(in the rows, 100 means zero)
A single turn carries every row of the set below to another of its rows. Some are shown first; where does it send the rows asked next?
Z533: 116; 84; 83; 106; 111; 69; 120; 107; 98; 100; 97; 103; 90; 80; 124; 85; 107; 140; 97; 109; 100; 74; 90; 87; 104; 108; 103; 65; 103; 112; 82; 104; 115; 61; 89; 103; 62; 57; 142; 103; 90; 64; 85; 116; 103; 98; 100; 94; 93; 109; 105; 106; 70; 128; 81; 54; 109; 96; 112; 87; 80; 112; 81; 132; 103
Z270: 127; 82; 79; 110; 112; 70; 117; 89; 97; 108; 84; 117; 90; 82; 130; 80; 106; 137; 98; 110; 98; 80; 86; 109; 98; 100; 72; 81; 132; 117; 107; 103; 116; 75; 98; 92; 66; 71; 139; 104; 92; 63; 102; 107; 91; 87; 92; 92; 106; 123; 103; 103; 64; 123; 70; 57; 109; 106; 112; 86; 100; 110; 82; 121; 103
Z244: 91; 118; 82; 124; 76; 84; 89; 98; 94; 112; 94; 109; 110; 123; 94; 88; 105; 102; 94; 94; 108; 100; 108; 119; 124; 67; 111; 111; 98; 123; 100; 140; 108; 103; 119; 95; 125; 98; 88; 84; 80; 121; 102; 110; 76; 104; 99; 68; 104; 104; 72; 76; 92; 93; 123; 114; 121; 108; 115; 118; 138; 113; 76; 87; 130
Z905: 110; 79; 123; 80; 108; 91; 126; 71; 110; 99; 77; 114; 102; 86; 114; 65; 93; 107; 99; 113; 80; 81; 81; 99; 94; 74; 71; 91; 133; 106; 108; 121; 79; 85; 106; 87; 69; 78; 130; 105; 117; 48; 90; 100; 94; 63; 72; 111; 100; 107; 102; 116; 73; 134; 86; 65; 73; 102; 106; 85; 99; 82; 86; 80; 111
Z869: 82; 116; 64; 123; 82; 86; 60; 98; 94; 114; 88; 104; 103; 121; 89; 76; 116; 101; 99; 92; 105; 96; 98; 126; 108; 75; 96; 126; 91; 104; 98; 139; 112; 106; 115; 89; 133; 109; 95; 79; 71; 117; 93; 101; 77; 91; 107; 87; 107; 95; 79; 88; 98; 87; 123; 121; 107; 104; 108; 122; 136; 112; 83; 88; 118
Z441: 119; 106; 79; 115; 120; 58; 91; 114; 90; 118; 74; 100; 62; 104; 131; 57; 110; 117; 102; 106; 97; 62; 86; 104; 74; 116; 103; 89; 101; 113; 72; 83; 141; 103; 82; 70; 107; 78; 110; 111; 102; 77; 75; 110; 110; 105; 131; 118; 103; 132; 100; 118; 90; 118; 95; 59; 116; 107; 136; 94; 100; 118; 106; 138; 110
Z625: 133; 104; 104; 115; 112; 69; 100; 94; 87; 131; 92; 83; 81; 90; 121; 84; 108; 134; 104; 97; 80; 69; 93; 85; 96; 107; 88; 69; 126; 123; 84; 100; 113; 86; 88; 99; 71; 50; 122; 106; 93; 66; 89; 115; 108; 100; 98; 101; 104; 118; 110; 132; 65; 115; 77; 59; 119; 121; 123; 67; 97; 108; 75; 110; 110
Z778: 91; 121; 126; 84; 81; 119; 102; 88; 90; 110; 81; 118; 91; 112; 86; 78; 92; 90; 110; 115; 64; 101; 96; 81; 119; 67; 122; 102; 61; 113; 83; 107; 84; 145; 109; 95; 121; 111; 79; 78; 126; 113; 77; 90; 112; 103; 101; 88; 114; 102; 93; 60; 119; 133; 129; 95; 68; 98; 124; 123; 88; 104; 107; 92; 137
Z569: 94; 114; 85; 94; 97; 97; 101; 114; 89; 107; 60; 97; 100; 114; 70; 78; 104; 96; 88; 101; 99; 91; 102; 117; 96; 87; 113; 133; 81; 114; 99; 118; 111; 133; 111; 87; 152; 100; 99; 93; 60; 97; 91; 108; 80; 79; 120; 86; 94; 112; 87; 106; 102; 98; 118; 140; 81; 126; 110; 131; 140; 106; 93; 94; 130
Z949: 100; 124; 126; 93; 79; 104; 88; 81; 86; 112; 89; 117; 88; 107; 89; 75; 100; 82; 114; 109; 59; 113; 91; 92; 115; 65; 104; 101; 79; 112; 88; 104; 86; 138; 110; 91; 119; 126; 75; 81; 134; 124; 83; 89; 108; 112; 98; 82; 131; 99; 88; 55; 118; 127; 119; 97; 77; 93; 128; 114; 95; 100; 109; 86; 133
Z374: 89; 102; 132; 54; 109; 102; 80; 90; 96; 89; 89; 110; 83; 93; 89; 65; 101; 97; 104; 97; 55; 109; 81; 81; 93; 91; 83; 106; 80; 74; 104; 125; 68; 106; 96; 83; 109; 113; 137; 106; 111; 68; 55; 91; 110; 92; 91; 136; 113; 77; 110; 106; 122; 117; 84; 92; 51; 93; 105; 103; 73; 95; 123; 104; 120
Z243: 98; 117; 104; 99; 89; 96; 123; 109; 90; 105; 69; 105; 106; 117; 76; 89; 92; 96; 85; 100; 102; 95; 109; 113; 110; 76; 118; 118; 90; 131; 98; 122; 111; 130; 114; 93; 143; 89; 86; 99; 67; 107; 102; 114; 77; 91; 109; 69; 93; 118; 83; 91; 93; 108; 115; 127; 99; 131; 121; 128; 142; 109; 87; 94; 135
Z331: 106; 87; 58; 110; 134; 75; 83; 114; 95; 99; 92; 99; 65; 98; 145; 70; 116; 131; 98; 116; 111; 65; 91; 111; 103; 92; 107; 83; 88; 105; 92; 94; 131; 84; 84; 81; 89; 67; 124; 91; 102; 76; 81; 117; 124; 98; 120; 115; 89; 135; 100; 101; 87; 100; 88; 75; 106; 93; 118; 95; 91; 120; 102; 149; 107
Z693: 130; 99; 103; 105; 117; 61; 137; 110; 93; 119; 75; 90; 88; 82; 113; 73; 103; 118; 106; 104; 83; 68; 87; 92; 74; 118; 99; 86; 124; 122; 79; 86; 118; 83; 97; 92; 81; 65; 129; 121; 90; 63; 85; 112; 102; 92; 111; 89; 101; 120; 101; 123; 68; 132; 75; 51; 114; 116; 125; 78; 106; 106; 86; 124; 110
Z79: 109; 101; 127; 103; 104; 81; 89; 80; 105; 124; 97; 89; 100; 104; 121; 67; 99; 112; 111; 89; 67; 77; 101; 77; 96; 85; 86; 84; 134; 103; 91; 123; 75; 81; 109; 98; 69; 71; 126; 100; 125; 68; 66; 103; 105; 82; 79; 109; 106; 95; 103; 124; 79; 118; 102; 54; 105; 103; 103; 54; 94; 88; 68; 69; 114
Z821: 106; 110; 102; 86; 76; 79; 123; 109; 88; 91; 89; 121; 92; 99; 75; 94; 99; 113; 66; 92; 100; 113; 110; 103; 124; 85; 128; 94; 76; 122; 83; 117; 114; 113; 93; 100; 140; 92; 107; 98; 68; 110; 98; 129; 67; 106; 115; 66; 108; 108; 89; 79; 102; 109; 121; 131; 93; 105; 118; 140; 113; 118; 86; 109; 142
Z69: 106; 126; 105; 117; 69; 65; 89; 105; 84; 115; 107; 102; 93; 109; 82; 93; 112; 103; 83; 73; 87; 112; 114; 99; 123; 89; 124; 91; 91; 124; 72; 125; 114; 105; 97; 100; 137; 95; 90; 95; 77; 126; 90; 124; 73; 123; 117; 66; 122; 98; 81; 83; 101; 97; 126; 118; 122; 98; 123; 113; 120; 117; 77; 94; 141
Z369: 91; 115; 134; 71; 96; 87; 64; 89; 93; 101; 97; 110; 81; 99; 90; 59; 106; 96; 109; 86; 48; 111; 80; 80; 90; 103; 81; 102; 89; 76; 94; 125; 70; 105; 95; 79; 110; 118; 134; 107; 118; 80; 49; 87; 106; 102; 94; 138; 126; 67; 108; 104; 125; 120; 95; 82; 66; 87; 105; 96; 70; 95; 116; 95; 117
Z563: 109; 97; 122; 86; 89; 60; 110; 87; 113; 95; 115; 107; 96; 80; 108; 65; 101; 117; 101; 89; 67; 90; 92; 71; 97; 100; 96; 66; 114; 93; 71; 120; 87; 58; 90; 104; 66; 81; 145; 109; 120; 70; 68; 110; 94; 96; 85; 110; 111; 84; 107; 107; 83; 138; 109; 55; 95; 76; 101; 84; 64; 96; 83; 92; 105
Z204: 121; 99; 142; 58; 112; 69; 145; 96; 106; 91; 86; 96; 87; 68; 95; 65; 92; 99; 98; 97; 56; 87; 93; 77; 79; 101; 95; 86; 123; 104; 84; 96; 87; 83; 93; 99; 82; 80; 143; 122; 114; 56; 74; 113; 98; 86; 92; 104; 108; 103; 107; 119; 80; 139; 89; 73; 75; 100; 107; 81; 87; 88; 93; 98; 115
Z99: 120; 94; 64; 106; 133; 68; 84; 108; 95; 95; 78; 118; 58; 90; 143; 68; 113; 133; 96; 103; 104; 74; 94; 119; 92; 101; 87; 91; 106; 108; 103; 81; 143; 98; 87; 80; 97; 83; 140; 101; 100; 78; 91; 110; 103; 101; 116; 110; 108; 142; 106; 88; 89; 107; 83; 71; 103; 106; 113; 100; 89; 123; 101; 145; 104
Z706: 83; 105; 130; 69; 109; 107; 80; 88; 97; 104; 79; 103; 96; 109; 94; 58; 100; 88; 112; 106; 58; 98; 75; 87; 86; 86; 76; 117; 85; 81; 107; 135; 61; 110; 107; 73; 107; 110; 120; 101; 112; 66; 52; 83; 116; 84; 91; 138; 104; 76; 103; 114; 122; 116; 87; 82; 59; 98; 106; 98; 88; 87; 118; 95; 121
Z117: 81; 105; 121; 80; 103; 96; 62; 92; 98; 107; 90; 111; 94; 111; 103; 56; 106; 92; 116; 95; 60; 105; 79; 86; 88; 89; 77; 111; 94; 73; 106; 136; 63; 102; 110; 79; 100; 122; 129; 98; 121; 77; 45; 81; 113; 90; 95; 132; 117; 70; 101; 101; 127; 112; 95; 78; 72; 86; 102; 89; 84; 91; 109; 91; 119
Z348: 88; 120; 116; 85; 88; 114; 99; 95; 93; 103; 83; 120; 100; 109; 94; 78; 95; 81; 119; 112; 67; 105; 101; 90; 116; 63; 116; 110; 73; 106; 98; 106; 79; 136; 122; 101; 115; 128; 92; 78; 133; 125; 78; 84; 113; 103; 101; 76; 120; 104; 85; 46; 119; 127; 122; 97; 77; 97; 112; 113; 96; 102; 107; 94; 132
Z515: 101; 114; 124; 82; 86; 116; 90; 87; 85; 104; 88; 122; 85; 105; 94; 85; 99; 95; 104; 106; 62; 116; 101; 87; 131; 64; 116; 92; 66; 111; 95; 105; 75; 141; 107; 100; 114; 118; 88; 74; 129; 118; 79; 95; 112; 108; 100; 79; 127; 106; 93; 53; 122; 121; 123; 107; 71; 92; 115; 110; 86; 104; 104; 92; 142
Z214: 125; 114; 83; 110; 129; 77; 75; 100; 86; 116; 84; 86; 54; 102; 131; 69; 114; 127; 103; 105; 93; 63; 89; 108; 88; 101; 90; 86; 102; 121; 85; 88; 144; 108; 77; 73; 101; 62; 102; 106; 95; 77; 92; 114; 119; 108; 110; 125; 97; 138; 108; 126; 77; 108; 84; 73; 105; 121; 136; 94; 97; 115; 106; 132; 103
Z846: 103; 129; 83; 111; 77; 61; 59; 107; 81; 112; 105; 89; 85; 105; 76; 81; 126; 103; 87; 72; 81; 111; 106; 105; 107; 94; 114; 104; 79; 108; 75; 121; 112; 107; 91; 97; 143; 102; 103; 86; 73; 122; 81; 126; 81; 112; 121; 83; 125; 90; 89; 100; 107; 86; 128; 134; 112; 94; 115; 113; 114; 115; 85; 95; 131
Z119: 101; 106; 85; 84; 80; 76; 99; 111; 87; 90; 85; 110; 83; 94; 66; 82; 112; 109; 70; 95; 95; 111; 98; 106; 110; 98; 119; 105; 62; 106; 79; 116; 116; 114; 82; 92; 146; 100; 112; 90; 59; 103; 88; 127; 69; 96; 124; 89; 111; 99; 93; 98; 107; 105; 122; 145; 78; 93; 110; 143; 109; 113; 98; 110; 135

Z905 turns into Z79
Z214 turns into Z331
Where do these go?
Z244 turns into Z69
Z533 turns into Z693
Z949 turns into Z515
Z374 turns into Z706
Z119 turns into Z569

